How far apart are the two rows of each pair, measured in a hidden way? 0 means very close, and 30 very far. Two or three weighted sums of its numbers give each row a place; it is the straight-line distance between the places.
c(32, -9, 42, 45, 11, -15, -15, 33, -25, -34)
c(32, -13, 39, 45, 8, -17, -13, 31, -27, -31) -> 3
c(-4, 37, -5, -65, -2, -40, 34, -9, 29, -20)
c(53, 32, 7, 20, 14, -10, -22, 22, 12, -58) -> 10
c(6, 26, -20, -40, 34, -46, 32, 7, 16, -26)
c(48, 40, 11, 18, 11, -16, -34, 23, 3, -53) -> 6
c(-5, -24, 19, 38, -43, 47, -39, -11, -19, 28)
c(53, 37, 5, 18, 18, -9, -22, 21, 15, -57) -> 22
c(-3, 11, 26, -14, 11, -46, 14, 48, 15, -28)
c(-34, 9, -42, -47, -8, 19, 19, -31, 32, 32) -> 9
c(47, 35, 14, 17, 15, -14, -30, 25, 2, -54)
c(22, 9, -24, 37, 3, 46, -45, 1, 8, -3) -> 5
c(0, -36, 10, 64, 3, 39, -34, 14, -26, 16)
c(-20, -31, 50, 15, 5, -49, 20, 57, -15, -4) -> 9
c(-18, -34, 54, 13, 1, -54, 26, 53, -19, -4)
c(-21, -14, 28, -39, -5, -37, 50, -1, -1, -1) -> 11
c(-32, -20, -10, 4, -4, 6, -4, 28, 13, 23)
c(53, 35, 16, 15, 19, -5, -22, 27, 12, -61) -> 15
c(2, -7, -24, 15, -8, 50, -13, -49, -11, 27)
c(-51, -34, -10, -19, -15, 16, 28, -20, -6, 53) -> 11
c(52, 32, 15, 16, 20, -6, -27, 25, 11, -57)
c(49, 32, 14, 19, 10, -18, -24, 22, 7, -55) -> 4
c(3, -39, 15, 65, 4, 39, -29, 18, -29, 15)
c(17, 35, -58, -12, -10, 48, -29, -60, 15, 13) -> 19
c(-49, -60, 20, 31, -5, 6, -1, 40, -19, 43)
c(-39, -42, -23, 5, 27, 1, 27, -2, -23, 46) -> 9
c(18, 35, -54, -13, -4, 52, -22, -57, 20, 5)
c(17, 8, -25, 37, 5, 40, -44, -1, 4, -2) -> 10
c(-50, -59, 19, 29, -6, 10, 8, 38, -12, 41)
c(41, 9, 5, 16, 42, -16, 11, -2, -29, -37) -> 18
c(1, -7, -19, 13, -7, 45, -17, -44, -19, 26)
c(-33, -18, -6, 2, 0, 10, 1, 27, 15, 18) -> 12
c(-50, -32, -9, -21, -11, 16, 28, -20, -5, 51)
c(43, 13, 2, 19, 45, -20, 6, -1, -31, -33) -> 20
c(1, -36, 17, 63, 4, 39, -31, 16, -26, 14)
c(34, -11, 46, 47, 14, -15, -16, 36, -27, -36) -> 10
c(-8, 14, 34, -36, -34, -31, 19, 26, 34, -21)
c(-19, -8, 22, -40, -5, -41, 44, -3, -8, 4) -> 16
c(20, 40, -58, -15, -9, 50, -26, -60, 20, 9)
c(-41, -8, -9, -18, -45, 21, -14, -1, 28, 39) -> 15
c(0, -8, -25, 16, -9, 44, -16, -50, -22, 29)
c(-33, 9, -41, -45, -8, 19, 13, -30, 31, 32) -> 10
c(-9, -23, 19, 40, -40, 48, -35, -15, -15, 32)
c(0, -33, 7, 65, -1, 38, -36, 11, -26, 18) -> 14
c(-49, -36, -4, -21, -9, 19, 31, -17, -6, 51)
c(19, 7, -26, 39, 1, 38, -54, -2, 0, 0) -> 25
c(19, 7, -24, 36, 1, 54, -45, 2, 15, -8)
c(49, 37, 1, 20, 13, -18, -33, 16, 4, -49) -> 14
c(19, 14, -26, 36, 5, 40, -49, 1, 7, -3)
c(-19, -7, 26, -38, -2, -45, 45, -2, -9, 4) -> 16
c(60, 54, -25, -11, 45, -15, 1, -12, 7, -55)
c(21, 33, -53, -15, -6, 55, -23, -55, 19, 2) -> 12
c(-20, -7, 18, -36, -6, -42, 42, -1, -9, 6)
c(16, 10, -22, 37, 0, 35, -49, -1, -3, 0) -> 14
c(-31, 12, -47, -47, -11, 19, 18, -35, 28, 33)
c(-21, -33, 55, 13, 3, -54, 21, 56, -21, -4) -> 10
c(-49, -32, -7, -19, -12, 14, 24, -22, -11, 54)
c(4, -7, -24, 13, -10, 47, -11, -46, -11, 27) -> 9
c(47, 34, 10, 22, 15, -19, -32, 21, -2, -51)
c(-18, -36, 51, 15, 3, -52, 18, 60, -25, -4) -> 20
c(48, 35, 8, 18, 15, -17, -32, 21, 5, -52)
c(33, -13, 41, 45, 6, -13, -14, 28, -21, -33) -> 15
c(35, 20, 8, -8, 1, -5, 9, -29, -15, -23)
c(50, 61, -20, -31, 6, -7, -10, -37, 13, -41) -> 15
c(-49, -36, -8, -17, -10, 11, 24, -21, -12, 53)
c(33, 13, 14, -5, -1, -7, 8, -26, -19, -24) -> 13
c(-19, -9, 20, -34, -7, -41, 41, -5, -8, 8)
c(19, 11, -28, 39, -2, 36, -46, 0, 5, -2) -> 15
c(-49, -38, -9, -17, -16, 9, 25, -21, -12, 55)
c(33, 18, 16, -4, 10, -6, 2, -22, -25, -23) -> 15
c(3, -9, -19, 14, -4, 50, -12, -45, -15, 27)
c(-35, -12, -13, 2, -2, 4, -12, 25, 8, 24) -> 15
c(0, -13, -19, 15, -5, 48, -12, -43, -20, 26)
c(20, 35, -57, -11, -2, 53, -26, -57, 13, 6) -> 14
c(18, 5, -23, 38, 6, 43, -46, 4, 8, -7)
c(-33, 8, -49, -44, -11, 18, 15, -38, 26, 33) -> 8
c(-40, -11, -8, -17, -42, 25, -10, -1, 35, 36)
c(-5, 10, 27, -14, 12, -49, 14, 47, 11, -26) -> 11
c(-30, 8, -41, -45, -6, 17, 17, -33, 25, 33)
c(-47, -32, -9, -19, -15, 17, 27, -21, -6, 53) -> 14
c(-32, -21, -13, 8, -4, 5, -8, 25, 15, 24)
c(-11, 14, 32, -37, -34, -40, 14, 23, 27, -16) -> 17
c(48, 63, -23, -32, 9, -1, -8, -37, 23, -43)
c(0, -33, 11, 61, 5, 35, -34, 14, -28, 16) -> 25
c(0, -35, 9, 65, -1, 39, -34, 14, -26, 15)
c(-34, -18, -18, 7, -7, 2, -8, 20, 10, 27) -> 11
c(-51, -35, -9, -18, -11, 15, 25, -21, -8, 53)
c(-5, 10, 22, -13, 4, -50, 7, 40, 9, -22) -> 22
c(47, 34, 9, 24, 11, -18, -30, 22, 3, -52)
c(19, 7, -28, 37, -2, 43, -47, -1, 12, -1) -> 5
c(21, 32, -56, -10, -3, 54, -24, -58, 19, 5)
c(32, 18, 7, -3, 0, -9, -1, -28, -17, -21) -> 5
c(16, 10, -16, 39, 4, 39, -49, 3, -3, -3)
c(-49, -37, -7, -19, -14, 11, 36, -20, -6, 54) -> 19
c(49, 37, 9, 19, 19, -13, -31, 21, 10, -54)
c(-19, -5, 26, -36, -3, -39, 42, 0, -3, 3) -> 21
c(-51, -57, 26, 31, -2, 0, 7, 39, -18, 41)
c(-2, 7, 23, -12, 9, -44, 11, 47, 16, -29) -> 20
c(-50, -59, 19, 32, -5, 4, 1, 34, -24, 46)
c(49, 34, 7, 21, 10, -18, -27, 20, 6, -51) -> 29
c(52, 59, -27, -28, 5, -4, -11, -39, 13, -39)
c(51, 34, 9, 16, 12, -9, -22, 22, 10, -58) -> 9
c(6, -11, -18, 14, -5, 55, -8, -41, -7, 21)
c(-21, -38, 56, 14, 3, -51, 29, 59, -11, -12) -> 15
c(48, 29, 9, 22, 14, -15, -27, 20, 5, -56)
c(-43, -8, -3, -19, -45, 18, -9, 0, 28, 36) -> 16
c(-3, 6, 26, -14, 6, -55, 16, 46, 12, -27)
c(-50, -35, -7, -20, -9, 15, 28, -18, -13, 54) -> 25
c(25, -10, 51, 25, -37, -7, -11, 6, -12, -18)
c(-39, -10, 1, -20, -40, 21, 1, 5, 26, 33) -> 10
c(49, 58, -18, -32, 7, -4, -6, -33, 17, -47)
c(-51, -31, -16, -18, -22, 15, 25, -31, -10, 60) -> 26
c(-37, -18, -14, 7, -4, 1, -4, 25, 13, 23)
c(-60, -57, 32, 8, -45, 17, 6, 18, -4, 55) -> 18
c(35, 13, 12, -6, 3, -4, 14, -24, -7, -25)
c(-51, -60, 16, 33, -10, 5, -1, 37, -23, 49) -> 23
c(34, 18, 3, -7, 1, -6, 0, -29, -19, -19)
c(-3, 10, 21, -17, 9, -46, 13, 46, 11, -27) -> 10
c(-19, -11, 26, -36, -2, -43, 46, -1, -11, 2)
c(20, 38, -61, -14, -9, 50, -28, -61, 19, 10) -> 18
c(1, -38, 1, 63, -8, 35, -35, 4, -28, 21)
c(-1, 5, 18, -14, 7, -45, 12, 46, 14, -29) -> 12
c(-2, 35, -4, -65, 1, -33, 34, -8, 32, -19)
c(20, 37, -52, -16, -4, 49, -23, -57, 16, 6) -> 9
c(3, -35, 8, 61, 1, 38, -30, 12, -26, 15)
c(-17, -40, 56, 12, 5, -43, 32, 64, -10, -12) -> 10
c(33, 17, 13, -4, 1, -8, 12, -27, -10, -23)
c(20, 37, -54, -13, -4, 53, -23, -58, 25, 5) -> 9
c(21, 8, -30, 37, 3, 48, -45, -2, 12, -4)
c(-30, -30, 67, -11, -35, -37, 28, 37, -6, 4) -> 24
c(-32, 11, -41, -48, -8, 18, 17, -34, 21, 32)
c(18, 33, -51, -11, -3, 51, -27, -57, 13, 7) -> 9
c(-3, 32, -8, -60, -1, -38, 36, -6, 26, -19)
c(-33, 12, -41, -46, -10, 20, 12, -35, 26, 32) -> 9
c(-12, 11, 34, -34, -38, -35, 11, 22, 29, -14)
c(51, 30, 15, 18, 13, -15, -21, 24, 6, -55) -> 16
c(17, 10, -23, 37, 1, 50, -49, 2, 15, -6)
c(-53, -31, -10, -19, -19, 12, 27, -24, -7, 55) -> 20
c(-30, 13, -52, -45, -13, 18, 6, -38, 22, 40)
c(-19, -34, 59, 15, 10, -52, 28, 62, -15, -9) -> 14
c(3, -37, 13, 66, 3, 39, -36, 16, -29, 17)
c(32, -11, 42, 46, 15, -12, -17, 34, -24, -32) -> 9
c(-17, -31, 53, 11, 4, -50, 22, 57, -16, -5)
c(-61, -51, 30, 8, -45, 16, 9, 12, -7, 56) -> 17
c(34, -6, 37, 44, 6, -19, -16, 29, -22, -32)
c(-19, -35, 50, 15, 2, -49, 24, 54, -13, -7) -> 10
c(34, -8, 43, 46, 11, -18, -11, 36, -21, -36)
c(58, 53, -33, -7, 43, -19, -3, -17, 5, -52) -> 19
c(1, -8, -18, 13, -9, 43, -11, -45, -16, 29)
c(-28, -32, 63, -7, -39, -40, 17, 34, -3, 7) -> 20
c(-53, -29, -9, -23, -12, 11, 27, -22, -7, 53)
c(31, 17, 15, -3, 6, -2, 9, -24, -10, -25) -> 15
c(4, -11, -21, 15, -9, 46, -14, -46, -19, 29)
c(-4, 7, 28, -17, 8, -49, 15, 48, 14, -29) -> 15
c(5, -12, -20, 12, -6, 50, -8, -46, -17, 24)
c(49, 32, 13, 19, 12, -13, -30, 22, 7, -56) -> 22
c(50, 62, -25, -31, 5, -2, -6, -36, 21, -43)
c(32, -9, 39, 45, 6, -18, -17, 29, -26, -27) -> 15
c(4, -34, 6, 63, 1, 37, -36, 10, -31, 19)
c(1, -37, 6, 62, 1, 40, -33, 11, -25, 17) -> 3
c(-3, 6, 20, -12, 4, -49, 8, 42, 15, -24)
c(-20, -34, 49, 14, -1, -52, 21, 55, -15, -3) -> 12
c(34, -12, 41, 48, 7, -19, -18, 28, -33, -29)
c(44, 35, 10, 20, 10, -18, -31, 18, 3, -50) -> 11
c(34, -14, 47, 45, 12, -13, -13, 35, -27, -35)
c(1, -14, -26, 16, -9, 46, -6, -48, -12, 28) -> 8
c(3, -32, 0, 62, -4, 33, -39, 7, -33, 21)
c(-30, 9, -46, -43, -11, 18, 13, -34, 23, 34) -> 9
c(-50, -61, 28, 28, 2, 13, 11, 45, -11, 36)
c(-17, -10, 23, -36, -10, -43, 50, -2, -2, 6) -> 18
c(32, -8, 38, 47, 5, -21, -17, 26, -31, -26)
c(-52, -62, 28, 33, -2, 3, 10, 42, -17, 40) -> 19
c(20, 6, -21, 40, 4, 40, -42, 5, 6, -6)
c(-1, -7, -24, 16, -7, 44, -14, -50, -21, 31) -> 16
c(-34, -15, -11, 4, 1, 7, -9, 26, 14, 24)
c(-18, -37, 52, 15, 2, -53, 30, 59, -17, -8) -> 12
c(2, -10, -27, 11, -9, 48, -15, -51, -15, 33)
c(1, -12, -20, 14, -15, 53, -11, -50, -11, 26) -> 7
c(-1, 34, -8, -63, 7, -36, 38, -7, 32, -19)
c(40, 46, 21, -5, -24, 0, -26, -1, 26, -43) -> 10
